One turn moves each row of this set onto another row. After a few examples, where does it send each row asked below?
Z259: [ 14   8  -4 -13  20  12  14  23 -11  20   3  -5 -11 -10]
Z408: [  1 -12 -29   5   9  13  -5   3 -31  30   2   2   4 -12]
Z874: [  5   4  -4  -4  11  12  13  26 -11  31   5 -16 -18 -19]
Z235: [ -4  -4 -22   1 -10  -2   6  20  -2  30  -1  10   6   1]
Z617: [12 -3 -5 -4  1 16 -2 10  9 13  4  1 -1 -3]
Z587: [  3  -8 -13  13  13  -7  -6  21  -6  12   5  -5   0   2]
Z602: [ 14  -1 -30  -8  11   4  -3   4 -17  19  13   0   6  -7]
Z707: [ 13  -6 -22 -12  -2   2   7  13  -5  42   4 -15   5   4]
Z590: [  1   8   0   3   2  32  -6  16 -15  24   4  -8 -17  -5]
Z458: [ 12  13   4  -6  20  21  -4  26 -17  32  -3  -4   2  -6]
Z522: [  9  -3 -12 -10 -18  15 -11   1 -20  29  10  -7   2  -7]
Z61: [ -7  11  -2   8  -1  10 -14  16 -25  35  -8   0   8  -2]
Z41: [ 10   5   0  12  -3  28  -8  17   0  28  10 -14  -6 -11]
Z626: [  9 -10  -4  -8  18   9  -1  18 -19  18  -2   8  18 -12]
Z66: [ 16   1 -18  -5   7  25  -5  37 -14  27  -3 -10  12 -13]
Z952: [ 15  -7 -15 -10   2  16  11  30   5  27   5   5  -1  -3]
Z289: [ 13  -2 -24  -7   9   8  -5  -5 -25  43   2  -3   9  -9]
Z102: [  8 -10 -17  16  18  13   5  19 -24  28   3 -22  -9  -9]
Z382: [ 11  11  -6   9  -1   7 -14  13 -13  39  11 -21  -3   8]
Z735: [ 15  -1   0  26  -3   7   8  21  -4  27  -1  -8   1 -13]
Z973: [ 20   2 -26   6  15  14   5  -2 -18  14   5  -4  -7  -6]
Z594: [ -2   5  -4   1 -12   3 -10   5  -5  40  10   8   5 -12]
Z202: [-15   1  -3  -3   3  17  -8  15  -3  29  -3   5  -8   0]
Z397: [  8  -1  -3   1  13   4  -1  13   9  15   1  -7   0 -20]
Z231: [ 12   8   5  17   5  -5  10  15  -6  33  -5  -9  -3 -15]
Z29: [ 10  -3 -13  -5  -2  11  12  17 -12  38   1   2  -8 -37]
Z38: [ 19   7 -17  10  -7   5   4  30 -18  44  -1  -2  -5   2]
Z582: [  5   2   3   5   2  13  -2  27 -35  35   4   2   2 -23]
Z962: [  1  -2 -13   8   6  11  -4   8  -5  25  -1   9  -1 -34]
Z785: [ 13  10  -7  20   3   2 -14  21 -17  30  -9   3   8   1]
Z213: [ -7 -20  -4   2  -4  10  -9  14 -19  25 -12  -9   5  -2]
Z808: [ 15  11 -13   9   4  24  -5  12 -12  41   7  -3   0 -29]
Z792: [  6  -2 -25   4   0  29  -5  12 -10  35  18   5   9   2]
Z157: [  4   7  -6  26   2   4  10  19  -7  36   2  -9 -14  -9]
Z743: [  1   0 -10   4  -4 -12   5  23 -14  32 -14   7  -7  -1]
Z996: [ 14  -8  -5   0   1  19   7   4 -32  14  -7  -7 -10 -13]
Z493: [  9 -19   2  11  -6  14  -5   9 -12  28  -6 -22   2 -10]
Z915: [  3  -7 -14  -7   6  14  -1  17 -42  18   4  -4  -4 -14]
Z306: [ -8   0  -6 -17   1  12   8  11 -26  43   1  -2  -6  -7]
Z616: [ -7   0 -30 -10   1  13   0  24   1  31   0  -8  -7  -7]
Z829: [ 14 -19 -17  -8  -7  14   2   7 -29  36  -1  -1   8 -15]
Z531: [ 18   8 -16  -1   6   7   8  36 -26  36   0   0  11  -4]
Z370: [  8   1 -24   5  12   0   7  24 -10  30  16  12   6 -17]
Z701: [ 19   1 -12  -5  -9  16   2  -8 -15  29   0 -10  -8  -6]
Z385: [ 12  -6   2  -5   0  -2   9  32 -23  29   2 -19  -8  -6]
Z470: [ -6   6  -5 -12   6  14 -16  16 -10  28 -16 -11   8 -13]
Z425: [  9   0 -22  10  23  16  -5  21 -26  30   4 -15   9   1]
Z383: [ 14  -6 -17   0  11  -3   6   1   0  34   2 -23  -1  -7]

Z973 -> Z701
Z370 -> Z594
And these:
Z38 -> Z743
Z61 -> Z531
Z602 -> Z522
Z587 -> Z382
Z470 -> Z66
Z213 -> Z425
Z590 -> Z259
Z202 -> Z458
Z397 -> Z41
Z383 -> Z493
Z29 -> Z962
Z408 -> Z289
Z157 -> Z231
Z792 -> Z306

